Each path below is one point turned by a fixed rotation once a step. After each direction that follows a path, write how fast that rotation turns it, in deg/step (0 if it stays still).
Each turn is a multiple of 5 degrees from 10 to 175, or 0.
Each row of a path follows its step; steps can be skipped.

step 0: [  0 -24 -26  -8  10 -17 -17   7  25  33 -18  13  15 -20 -17  -5   8   8
  17 -10 -20  -7   2  14 -18 -16  19  23  39 -13   8 -20  -1  -5  -2 -25
 -23 -17  -6 -14 -26  16 -18  16   0  14]
step 1: [-11  -4   6  -9  26  16 -15  17 -10   0 -21  27  -5  -2  -7  -9   3  -8
  35  17 -12 -32   0  12   6  -4 -31 -34 -20  -4  25 -27  -6  -9  17   5
   5  13   8 -31 -10  11  13  32  12   9]
step 2: [ 11  -4  -3  12   0  17 -10   1 -23  22 -27 -26  14  -3  -4 -35   8  -6
  14  14  -4  14  20  -3 -23   8  20 -32  13  -5  15 -20  -5  -7  14  20
  27 -16   0  41  -4 -17 -20  12  22  -8]
step 3: [  3  -8   0  27 -13 -10 -29  -8  -2   0   5  14  19   2 -35  -7  26   6
   2  39  -7 -13 -31   4   6 -12   6   1 -31  -4  -9  12  -1  16   9   1
  -1 -19  14  11  -3  30 -44  -9  25  16]
step 4: [-11  10 -16  -8  24 -22   8 -16 -21  21  -1 -14  -4 -11 -19  -4  50   0
  -9  11   2 -23 -16  -3 -11  -5   7  15 -13   8  21 -17 -24   9   0   4
  -2  53   9  18  -8  12  15   7  -2 -21]
step 5: [ 18  26   2 -13  12 -23 -16  -6  -4  33 -42  10   1  -8  -6 -12 -11  11
  -5 -17  -3  18 -10  12 -26 -27  15   4  13  -1   2 -14  20 -16  36  -8
 -19  11  -9  -4 -28  26 -27  -6 -10  14]
step 6: [-14 -30   9 -13  20   8  -2  26  -8  11 -37  25  -5  -1  -8  -7   8 -11
  26  22  -5 -24  19  32  19   6 -25  14  -3  -5  -1 -16 -28  10  20 -19
 -21 -12   7   6  -5   7 -18  21 -16   6]
step 7: [ 14 -31  -1   0   3  21 -22  -2  13  27 -25  -4 -15   0 -17 -10  36  12
  22   9   7  17   5   1   1  10 -19 -29  -1  -6  23 -26  27 -14 -14  16
  26   7 -12  17 -21   2   0  17  23 -20]
step 8: [-14  -4  -6  13 -18   0 -11 -15 -13  -8 -16  -6  23  -9  -3  -9  46  -3
   9   1 -20 -20 -14  -2 -23 -32   9  -3   2  -1   8  -8   3 -11  12  12
   0 -48  35   4  -9  -2 -19   7  30  30]
step 9: [  1  17 -36  24  30  -4 -26 -19  -1  12  11   0 -14  -4 -22  -6   7  -2
   3  36  14 -43 -14   6  -5 -19   5 -10 -14 -16 -12 -10 -27  -2  26   6
  -2  29   4   8   6  -3  -6  22  16 -18]
step 10: [  2   7  -3  -5  27 -22   5   9 -20  37  -7  10  36  -3 -10  -8  -3  23
   4 -18   7   0 -15 -13 -14   0  23  -1   6   0  30 -23  -4  30  21   9
  21   9  -3  13 -32  20 -31   0 -10  -6]
Speeds:
[  1  -2  -4   3  -1   6  -3   2   3   2   6   3   4  -8   5  -2  -1  -2
  -6   6  -6   4   2   5   7  -8   4   2   1  -2 -13  -2  -2  -2   7  -1
 -10  -3  -7   8   7  -5  -5   3   0   3] : 120
[ 3  5 -2 -2  1 -9  4 -3  3 -2 -5  2  9 -9 -1  2 -4 13 -6 -4  3 -4 -1  6
  3  8  2  5  0  4 -8 -2 -1 -1  4  2 -1 -1  4 -3  0  4  6  7  7 -7] : 70
[  1  -2  -6   4   0   7  -8   1  -2   1   0   0   7  -1   4  -7   0  -2
  -1  -1   8  -7   1  -2   1  -1   3  -6   0  -8   4  -2   2   3  -6   1
   5  -7   2 -10   6  -9   3   9  10   3] : 55
[ -2   2  -4   2   0   4   1  -3   4   7  -2   1   5   7   1   2  -1   9
   2  -5  -1   5   0  -4   0  -6  -3   1   1  11   1   6  -3   6   4 -10
   5  -5  -8  -1  -2   6   2  -2  10  11] : 145
[  0   3  -9   1   5   8   4  -7 -11   4   5   4   2   0   4   1   3   3
   9   9   9   6   4   4  -3   7   0   5   0  -5   1   4   0 -10  -1  -2
  -4   1  -1   1  -2   1   8  -5   2  -2] : 145
[10 -7  2 -7 -2  3 -1 -6  2 -4  3 -1  4  5  1 -8  3 -3 -2  0  2 -6 -1 -2
 -6  9  7  8  4  6 -3  0  2 -5  7  7 -1 -4 -6 -6 -7  0 -5 -3 -2  8] : 135

step 0: [ 28 -20  -5 -17 -10  30  -5  -1   6   9 -37  -7  -7 -11 -30  14   4  17
  34  -4   8  36  24  10  -9  -1  -3   0   0  12   1   4 -18  12   2 -25
  -7  19  -2  13   6  38  -2 -17  -3  -4]
step 1: [ 43  -8  11   0  11 -15  11  13 -18 -10  -9  -1  30 -28 -18 -12   0  18
   6  -8 -15   0  27   1  -3   3 -13   7 -12  18  13 -27  -6   1   0 -15
 -40  20  -5   5  -8  28   1  -8  22  23]
step 2: [ 33   7   0 -32 -10   2   7   4  -3  -2  -4  -5  11 -27  10  20 -19 -13
  42 -18  -5 -15  14  -1 -24  -9   2   5  20  -6  11 -17  -4  18  16  -7
   8  18  14  -4 -25  10  -7 -29   0  37]
step 3: [  2  -8  16   3 -17   5   5   6  22 -16  -2  -8   0 -27  -8   1  -2   1
  -3 -13 -30 -46  -5  -4  18  15   0  27  21   6  -3 -25   7  -9   1  17
 -13  -3  13 -17 -14  20  -9 -28  25  37]
step 4: [ -6 -28 -14  10   2  18  -1 -21  19  -5  16 -10  11 -11  -5  37 -40 -20
  18   1 -19  -7  -2  -7   7  12  25   2  31 -12  17 -11  22  -2  10  -7
   1 -25  -7   6 -23 -10 -19  -7  18  20]
step 5: [  0 -35 -10  22  17  28   0   1  38  -3 -19  14 -17 -15 -27  25   8 -16
   1  16   6 -31 -35  -2   2   5   1  16   6  -9  11  -5 -15  -4   2   3
  -9 -14 -16  10  16   3  -6   9  29  14]
step 6: [  0 -10 -13   3  24   9 -14 -31  13   0 -15   3   6 -12  -2  20  -5 -22
 -15   9   0  13 -14   5 -20  10   0 -14 -38 -10  46 -12   2  -9 -19  -7
 -24  -9 -14  14   3 -24 -32 -10  22   9]
step 7: [ -2 -21 -15 -16   4   2  -6  -9  37  -8 -32  12 -28 -16   8  15  12  16
  15 -21   0  -3  -6  -1 -25  -5   5 -20 -15  -7  32  -4 -36   3   4   7
 -26   7   3  -1  37  -6 -13 -10  -6 -19]
step 8: [-11   5  -2 -11 -16  -1  -1   2  18   0  -8 -15   0 -13   8 -10  -9  15
 -12 -10  -9  24   7   3 -15  29   1 -16 -34   4  15 -30  -4  10   1  -4
 -38   0  -2  25   8  38 -20 -33  14 -29]
step 9: [ 18 -27  -8  -6 -13  -1  35  31   7  15  -8  14   3  -9   6   4 -21  30
  32  -5 -17   1  14  20 -23  -3  19 -14 -12   0   7 -13  -6  15  34  -4
 -21   8  -5 -10 -12  17 -18  -3  -1 -32]
step 10: [ 11  -5  -9  -8 -25  12  31  20   7  17   8 -19   7  -5   3  -4  -4 -14
   6   2  17 -16   3  39 -17  12  -3  30 -21   4  -7 -14  -3  -2  -2  -3
 -29  15   4  -8 -22  55 -12  -3   9  15]
Speeds:
[ 5  0  2  3  1 -7 -1  1  6 -6 -3  9 -8 -3  8 -2  0  5  9  9  2 -3 -4 -3
 10  2 -1  6 -4 -1  6  4 -2 -7 -2 -5  6 -1  5 -4 -1 10  0  2 -2 -3] : 160
[ 0  9  4 -8 -5  0  6 10  0  1  8  3  3 -2  3 -2 -2  6  0 -4 -5 -4 -5  1
 -7  4  1 -1  6 -6  1 -4  9 -6  8  3  2 -9 -3 -4  0  8 -2 -2 -4  1] : 55
[ -1  -7  -2  -6  11 -10   0   1  -7  -9  -5   3   1  -1   3   1  -7  -2
  -6   0  -3   6   5   5   4  -3   8  -5   0  -1   2  -2   4  -7   6   1
  -5  -4  -2  -7  -9  -4   1   3  -1  -1] : 145
[ -3  -5  -7 -10  -3   5  -1   9   0  -6  -1   1 -11   2   3   2  -1 -11
   4  -2   9   2  -1  -3  -5  -2  -3   0   6  -3  -6  -4 -10  -3   2   0
   0  -2   2   2   0   5   8   2  -2   2] : 145
[-9  0  3  0 -1 -2 -9  0  9 -2  2  2 -2 -2 -8 -3 -9 -4 -6  7  5 -4  0 -7
 -3 -7  0 -1  0  6  7 -1  1  2  4  1  5 -7 -3 -3  5 -3 -7  4 -3  7] : 40
